rotation steps, each row followed by its count of steps
The counts run from 0 to 498.
[ -1 -15 -17 -18  -9  -1   3  10 -16  16   3  12 -19   4 -13   4  -2  -6
 -17   0  -2 -11  13   0   6   7   6   5   7   5  -7  -2  18  -8  -6  15
   7  -9   0   4   5 -15  13   3  -5   8] : 257
[  3 -15 -12 -21  -1  -4  -8  -9 -23  -8  -2   7 -13  -6 -18   9  -4 -12
 -13 -11  -4  -3   8  -5   0   9  -8   5  11  -9   0  15   6   3 -13  16
   2  13   1   1   0   5  12  16 -10   4] : 253
[  0 -15 -28  15  -3   7   1  13   2  -6  -7   4  -3  10   2   1   8  17
 -11  -5  -4 -21   4  -2  -3  -2  -2  21  -9  12  -9   4  -3  -2  -7 -12
   2  -2 -13   3  14  10   4   7  -8  -8] : 119
[ 12 -11 -25   0  -2  14  -4   1 -13  -9  -2   0   8  14 -14  -6  18  -7
  -7 -13 -20  -4  11  -6  -8  -2   3  -8   9  -2  -9  16  20 -15   0  -6
   0   3   4 -14   1   3   1  10   0   9] : 479
[-14  -8  -2  20  -4  -3 -14  -8  14   3  19   9  -6   6 -15  -6   2 -17
 -11  -3 -11   6  10  -5   0  -6  -6 -21   0   1  -7  -4   0  12  14  -4
   4  13  13   0   1  -5  -4 -18  13  -1] : 276
[ 15  22  -4 -11   9 -17  -5   4   4  -8 -16  -8 -15  12  15   2 -11  11
  13   3  11 -12  -6 -12   1   2  -5  -2   1   6  16   8   5   5 -14  -9
   5   2 -15  -1 -11  10   5  13  10  -5] : 354
[ -8 -10   5   6  -7   7   2  12   1  10  -4  13  11  -9  -1  10  -1   4
 -29   4 -15 -15  -5  -5  -1  -1  -1   3  -2   9  -1  -3  -2  -2  14   8
 -19 -20 -15  -9  18  12   4  -1   3   9] : 227
[  4  -1  26  -4   1   7   3   1 -10  -2  -9 -10   7 -10  10   6 -17  -7
   8   5  11  10   9  -1   5   9   2  -2  -1 -11   2 -13   6   2   0  14
   4   7 -13  11   9 -18  23  18   7   4] : 202
[  0  -2   1 -18   9  12  -6   6   5   3  -4   9  -8   0   3   7 -13  16
   3  10 -10 -22  -8  -6 -13  -6 -13  -1 -10  -5   9  15  -9  10   7   5
  -8   2  -3  26   5  15   7   6 -17  -4] : 236
[ 11   2 -18  -3 -11   7   9   6 -15  -7 -11  -3  -9  12   5  -8  -1   6
  15  -7  -3   8   7   9  -5  -9  11 -10  12  -1 -11  13  19  -2 -11  -3
  20   6   1   3   4 -14   3  14 -12   9] : 150
[  9  14 -13  -3  -6  -9  -1  11   2   8  -4   0 -13  21   9  -9   0   1
  15   2   2   9  12   1   0  -8  22 -14   6   1  -8  -3  18  -8  -4  -9
  16 -12  -1 -14  -5 -22   1   0  -2   1] : 154
[ 10  -1 -30 -16  -4   4  -3   1   3   4 -13  17 -12   8  21   0  -3   5
  -3   4  -8 -13   5  -2  -8   7  -8  20  -9  18  -1  -3  -8  -5  -4  -8
  -1   6  -1   6  -6  16  -3   5  -9   3] : 462
[  9  14 -23   9   4   2   3  -2   4   1   6   4 -15  14   1  -7 -12  10
   2  -5   2   7   9  11 -13 -16  -2  -7  -8 -15 -16  11  -9  -8   3 -12
  12  10  -2   9   8 -16   8  12  -8  -7] : 490
[  1   4  13 -10 -16   3  -4   8  -7  11 -15   8 -17  -4  19  13 -10  -2
 -14   7 -15  -4  -1  11   0   3   3  -9  21  -2  -5   1  -2   3   1  15
   3  -7   2   2   1  -2  -4  11  19  19] : 34
[  7  -2   5  -3   9  10   5   9 -18   1  -8  -5  -1  10  21   5  -7  14
  13  -4  19   8  -6  -2  -5  12   4   5 -17   1  11   0  14   0  -8   7
  -6   2 -20   4  10   2  22   4  -9  -4] : 207
[ 10  27  -4 -11  -1 -21   3   7  16   1 -15  -4 -10   4  16   2 -23   5
   6  11   2  -6   1  -3   5  -8   4  -1   5   6   3  -6  -2   5  -1  -9
   5  -8 -21   1  -4  -5   8  16   6   6] : 351
[ -9 -10 -16 -17  -3  -6  -2  -1   6   1 -14  20 -13  -5  15  -4   4  -2
   5  12 -19   1   4  -3  -2  -1   6  -5  23  19  -5  -5  -1   0   2 -10
  15  14   4  -6  -8  10 -14   2   0   4] : 467
[  0  -3  -1  -4 -20   7   4   8 -14   6   1   2 -13   7   7   7 -16   9
  -1  -3  15  -2  -4  15  -3   6  -5  15 -15  10   5   1   2  16 -16  19
  -5 -17   1   7   0  -4  11 -13 -14   2] : 404
[  0 -18  19  -1   8  23 -19   6   2  10   2   1  11   5   8   2  17 -10
   2   3  -4 -10  16  -9   0  16   1   0 -20  -9  -2 -12   2  -5   9   8
  -9   1   3   7   6  -2  15   0   4  -3] : 427
[ 17   4 -25  -5   8  -3  -4 -16   2  -3   5   9   2   4  -6 -11   1 -16
  -3  -7 -17  11  15 -16  -9   0 -12 -16   2   4   0   6   9 -10  13 -12
   1  20   7  -4  -2   6   0   9   2  15] : 475
[ -6 -15   2  15   9   6   2   0 -10  -6   3   6  12  -9 -12   7  -3   7
 -21  -9  -1  -3 -10 -16  -6   7 -13  -3  -6   8  14   8   5   8   6   7
 -13  10 -15  -4  24  24   6  -3   5   0] : 223
[ -5 -22 -17 -11  18   2  -5   2  -2 -11   1   4   3   3 -10  -3  15  -3
  17  -6  -1   3   8 -17  -2   5  10   3  -7   4   4   1   9  -6  -6  -9
  -6   3  -7 -21  -1  16  11  -4 -21 -16] : 104
[ 14  21  -8 -11   9 -17  -6  -2  -3 -13 -15  -7 -17   6  13   5  -9  10
  13  -2   9  -4  -9 -11  -1   3  -7  -2   7   3  14  11   2   8 -14  -6
   5   8 -13  -3  -8  13   2  14  12  -2] : 355
[  2   7  22   0  -3   0 -13   4  -3   6   9  -8  -9  -2 -20   8 -15  -3
  -8   5   9 -14  11   4   2  -1 -12   4 -10 -12   4   1  -7   7  -9  20
  -2 -19   5  12  -1 -19  12   2   8  -7] : 397
[ -3  -5  15   5  10   6 -16  -8 -15  -1  15  -5  -7   1 -20  10  -2 -12
  -7 -15   6   9   7   3  -5   5  -4 -15  -4 -31  -3  11   0   1   1  16
  -5   8   7   0   6  -9  18   7   7  -7] : 55
[ 10  -1  -3  -2  14  -4   1 -10  -1  -5   5  -4   0 -13  -8  -8  -3 -16
   9   2   9   8  25  -5  -2  13 -12  13 -12  10   8 -26  -2 -14 -13  -6
   9   0   9  -3  -8 -14   7   5  14  -5] : 308
[ -3 -17  -2  20  -4  18   4  13   0  -3 -14  -4   6   4  25  -3  16   6
   8   4  -3   1   9   3  -1   8  15   7  -1  15  -9 -20   8  -8  -5 -10
  11   0  -5  -6  10  -4   0   5  16  -2] : 318
[-13  -8   2   0  11  -5 -21  -4  21 -15   0  -4   6   8 -13  -1  -3  -5
   6   3   5 -11   5 -14   5  -3  -2   5 -14  -3   7   0  -6  10   4  -9
  -5  15 -16  -5  -4  10  15  -7  -7 -23] : 443
[ -1  -3  -5  26  -2  -4   5  -6 -19 -12   2  -2  -6  -5 -20  -6   1   6
 -10 -13   7  20   2   4  -7  -3  -2 -13  10   1  -5   9   6  -1 -16   3
  14   0   4 -23  14  -9  -9  -3  14  -7] : 165
[-11  -5 -19   7  -8  -8  -3  12  19   3 -14  17 -11  -4  12  -2   1  12
  -8  10 -15 -14   4   3   0 -12   7  11   7  13 -16  -7 -17   1   1 -15
   9  -5  -9  -4   7   5  -9   5  -4  -4] : 123
[ -9   0  16 -13  -7  -8 -14   2   7  15  -2   9 -21   1  19   6  -8  -6
   8  11   9   8   2   5   4  14   1   2  -7  11   6 -20  -9  13  -7  11
  -2 -11   6  -4 -14  -3   1 -18   5  -4] : 410
[ -4  -6   4  -3 -23   8   2  12 -11   3  -6   0 -16  10  10   9 -13   8
   3  -2  12  -4  -7  14  -1   7   0  14  -9  14   4   1   7  20 -18  19
  -1 -16  -2   6  -3  -2  10 -16 -10   1] : 405
[ -5 -13  10   0  -6   8 -10  -1  11  -1   7  -6   9  -6  -6   3  -1 -24
  -5   6  -5 -16  11  -7   3  14 -15   8 -13  15  14 -16   2  11   2   9
 -10  -7  11   6 -10   7   9 -13  18   5] : 82
[ -2  -5 -13  10   9   2  17   1   6  -7   0   3  19  -9  -7 -13   0  15
   8   5 -11  13  -4 -10 -14 -15   1 -14  -4  15   6   0   7  -7   9 -18
  -3 -10  -7 -16  12  13  -6  -7  -7  -4] : 330
[ -2   2  13  -8   5   4 -14   3  15   8  -7  12  -5  -9  11  13 -13   4
 -11  12 -16 -17   0  -4  -4  -7  -8  -4  -5 -12  -5   1 -24   5  18   5
 -11   2  -6  19   9   8   5  12  -3   4] : 233
[  6 -10 -21   4  -5  13  -4   2 -12 -12  -6  -1   8  10 -12  -4  16  -8
  -7 -12 -24  -1  11  -4  -4  -4   9 -11  14  -5 -15  14  18 -12   1  -3
   4   4   2 -18   3   2   0  13   6   9] : 480
[  7  -3 -19  -3  -6   0  -9  -3  10  -5 -15   7  -6   4  17   2  -9  -6
  -9   0  -6 -18  12  -2   3   5 -14  20  -7  12  -3  -4  -8   5   1  -8
   6  25  -8  21   0   4   8  14   2   5] : 459
[  3   8 -27  11  -3   3   5   5  -2  -9   3  -3 -15  25  -6  -7  -6  20
   5  -6   5   1  -3  10 -17 -16   5  -5  -6   1  -8  18   8  -1  -9 -14
  11  -3  -5  -2   1  -6   4  -5  -8 -13] : 493
[ -6 -20   0  -7   9  23  -1   8  -3   6   0  16   3  -1   2  -1   3  12
  10   4  -5   4   3  -1 -16   1   4   3 -20  -6  -7  -1  -5  -7   6   2
  -6  -3  -1   8  14   4  11  -3 -32 -12] : 433
[ 11 -10 -19  11  -3  10  15   2 -13  -3  -6   4   8 -10  14  -4   1  -2
  -2 -10   1  17  15   6  -6  12   0  16 -12  17 -10 -19   5 -11 -10  -5
   4   1  -2  -8  15  -5   6   5   1  11] : 314
[ -3   5   0 -26  -1 -20 -23  -6  13  -1  -3   5 -12   1 -10   8 -13 -22
  -3   0  -9  -7   8 -14  10   0   0  -6  10  -9   4   3  -3  13   6   7
  -4   7  -4  -8 -16   5  12   5  -1   3] : 247
